One vector is turned by the same rotation once a step. Each row is the vector after some number of steps, and that number follows the row.
The counts run from 0 to 1175.
[ -8  24  48   1 -21   1 -15   3   6  20 -26  15   2 -17 -12   6  -5 -16
   0  -7  -1   4  16  50  10 -14   7  -1  28  -8  -1 -12  12  -8  -7   1
  26   8 -10  18  16  -4 -19 -15]
771
[-17   2 -12  -5   8 -10 -27  -4  33  14  -9  11  37  17   1  10   3 -26
 -12  -6   8   5 -12  31   9   5  19   0  18   6   0  23  17  -8 -22 -22
 -19  18   2   5 -11  31 -31   9]
870
[-18  -4   0   8  26  38   0  -8 -16 -12 -10  24  -6   2  10 -40   4   0
  39  35  -9  12  -1  14   9  -3  -8   2 -18  -5   8  12   6  -2   3   3
  11   1 -18  16   3 -31   9 -46]
266
[ -6  21  -4   9  36  27  19  10 -13   0  -4  10  -5  12 -18  -6   4  14
 -11  39   9  -4   6  18  30   1 -16  -9  18 -10  10  13 -20 -46 -14  12
  12 -33 -15   2  16   8  26 -13]
951
[  7 -10  -1   7  -6 -10  26  -6  -6   9  28  12 -27  11   0 -11 -13   6
  -1  10 -19  25 -15  41 -21   8  15 -18   5  -9  -5  30   7 -24  13 -20
 -15  -8 -24  22 -23  24 -11   8]
1083
[-12   9  20   5  -1   6  15  -2  15  22  -1   6 -20 -19   8  27 -17  -8
 -27   4  -2 -13  -5  63   3  -2  14   7  32  -3   1   5  -9  -8 -15 -10
   6 -20 -22  20  31  -9 -24 -12]
670
[ 17  -8   1   2  -9  -7  10 -21 -33 -12  29  -4 -23  21  18 -15  -9  -2
  33   9  -4  26 -16  -4 -37 -14   3   4  -1   8 -22  32  -6  -8  -8  -9
 -31   3 -24  10   5   9 -16  -4]
297
[ -2  -7  33  13 -26  14   9 -13   4  14 -21 -10  -5 -18  -9  14  10  17
 -21   2  -8 -12 -22  19  14 -32  13  31   1  -9  19 -18   2   1  19 -16
  11 -23 -17 -15  27 -25   6 -34]
1131
[-15  15 -14   2  40  21  23  21   1  10 -11   3   4   5 -27  -5   8  13
  -5  30  -4  -9   6  20  33  10 -21 -11   4  -8   7  -5 -12 -31  -8   9
  19 -33  -2   3   0   0  21 -13]
950
[ -8 -17  10  13 -17  -2  13  -3  25  21   8   7  -9  -7   5  19   1  10
 -49  -8  -7   0 -22  45  -5  -4  35  10  17 -16  22  14   8  -6  11 -26
 -19 -14 -12  -6  -7  11  -7   4]
672
[ -6  11  36   5 -27  14 -18   5  11  13  -7  26   4 -11 -16  10  -4   6
 -39  -4   6  10   3  32  20  -9  10 -14  34 -16  23   6   4 -28   9   7
  12  -3 -11   8  10  19   3  -2]
900
[  8  -4  11  -6 -28 -37   3  -5 -12   5  20 -12 -12  -5   6 -10 -20  -4
  35  -8 -18  16  -9  13 -34   2  -6 -15 -10  19 -15  18  12  13   6  -6
 -10  16  -4  34 -20  10 -26  17]
299
[-16 -14 -43   0  25  -1 -14  15  29  -9 -17  -3  39   2 -11   2  16   0
  -8 -11   2 -20  -1 -31  20  19  -4   3 -24   7   5 -18   6  22   3  -4
  -2   6  32 -18 -28   2   9  13]
77
[ -9   8   3 -16 -29  -8 -44  10  17  -8 -11   2  32 -21   0  16  -6  -1
 -16 -26  14 -16  10 -38  10  -6  -8  -4  -3  13  22 -12   0  23  10  17
  15  20  24  -6  -2   0   9  19]
788
[  5 -21   7   5 -42  -2 -13 -16   1 -17  14  -6  -3  -3  11  11   5  29
 -26 -13   9  -1 -21 -46 -21 -20  12  19  -5  -6  31  14  -7  15  30  -6
 -14  -5   4 -24   7  -8  25   0]
603
[  2  -9  -7  -9  -7   5 -15  -2 -23 -29  -3  -6   5   1  -2 -30   4   9
  43   1  -4   9  15 -55   2  -5 -29  -2 -34   9   7  -9   3  14  15  22
  11  14  10  -1  -8 -18  21  -5]
121
[ 11 -14   7  -6 -36 -12 -26 -19  -3 -11  27  10  -2   8  35  -8 -12 -11
  17 -18   7  19  -1 -16 -37  -6  21   6   4  10  -7  24  10  19   3  -7
 -26  33  -8   7   3   5 -18  10]
656
[ -9  -9 -18  10  28  30   9  -6   6  -3  18  32  -5  21  19  -9   1   3
 -20  28   3  14 -13  42  -1  12  22  -2  15  -9  -2  36   6 -26  -7 -18
 -30   1 -16   7  -4   6   1 -11]
468
[  0  28  16   9  29  15  28  10 -10  17  -7   4 -23  -2 -14   3  -6  -9
   4  24   3  -5  19  45  23   8 -15  -2  25  -4 -22  -5 -20 -24 -31  13
  23 -14 -13  14  23  -5 -10 -16]
567
[ 13  -6 -27 -10  20  -5  -5  -5 -15 -30   0 -12   8  26  -4 -20  16  -6
  34  -2   8  25  10 -60  -9   8 -16   1 -29  14 -22  -3   2   5  -1   6
 -11  20  12 -11 -15   7  10   3]
964
[  5   3  26   4 -22 -14   3  -7  16  28 -21 -21   7 -12 -22  28  15 -11
 -27 -19  -7 -13 -12  33  15 -21  21  23  20  -8  -4 -25   9   0  -6 -22
  -2 -11 -10 -21  20   4 -18 -15]
31
[ -3 -23  20   9 -32   2  -6 -21  12  10  -6   1  -7 -10   8  -4  11  -5
 -10 -12 -18  15 -26  29 -10 -18  36  21  -1 -14  14   9  26   3  21 -33
 -17  -4 -21 -13  -4  -8 -12 -28]
801
[-22  14  -7  -9  33  -5 -13   5  11  11 -20   5  19   2   6  -2 -10 -32
  33  16   0  -9   4  37  14   7 -11   3   4  21 -22   5   1   1 -37  -9
   6   6  -1  26  17  -2 -38  -9]
411
[ -3   3  -1  14  34  27  19  -8 -11   7  -3   8 -12   9  17   1   9 -18
  -3  25   7   1   1  43   1  -4  23  25  20  -6 -23  11  -4 -13 -28 -18
 -15  -3 -19   3  27 -15 -24 -33]
339
[ 18   2  33   2 -49 -25  13 -10 -29   5  35 -15 -30 -13  11  10 -21  10
  -1 -13  -7  12 -10   5 -38 -18   6   3  17   6  -6  15 -10   4  17   5
  -7  -4 -24  14  12   3 -15  12]
628
[ -5   1 -24 -12   1 -24   1  12   1  -7  35  -3   5  17   8  -6 -20   0
  16   7  -1   9 -14  -1 -22  14 -12 -28 -10  21  -4  37  -8   6  -7   6
 -18   9   2  30 -24  30 -17  41]
683
[  5 -28 -11   2 -28  -5  -4 -15  -6 -20   7 -14   5   4   7  -3  13  15
  -4 -14  -1   3 -23 -53 -21 -18  11  28 -22   0  13   5   0  19  23 -15
 -24   0   3 -33  -7  -8  17   0]
604
[ 13  -7  10   0 -29 -32  15 -11 -19   2  31  -3 -26   3  12 -23 -13  -6
  22  -5 -22  26 -12  17 -40   4   8 -12  -3   0 -22  20   9  -3  13 -11
 -14   9 -15  26 -18  16 -28  16]
42
[ -6  -3 -37  -7  21  -6 -10  -5  -4 -23  16  -2  15  29  23 -17  -1  -9
  22  12  10   5 -12 -40 -22  11 -12   1 -16  23 -10  31 -11   5 -24  -3
 -31  17   6  -8  -7  10  -4  16]
1066
[ 10   3  36  11 -27  19 -16  -3  12   6  -7  19   2  -5 -17  12  10  10
 -45  -9   7  12   1  16   8 -16  23   2  39 -26  20  -2  14 -30  19  -5
   6  -6 -13 -10   8  14  15 -12]
901
[ 15  -6  14   5 -26   4  14   8 -18 -16  16  -2 -22 -11 -15   1  -2  37
 -25  -6   5   0   4 -38   3 -10 -13 -10  -3 -16  28  -6 -13  -7  36  21
   4 -18   3 -11  -7  -6  46   8]
704
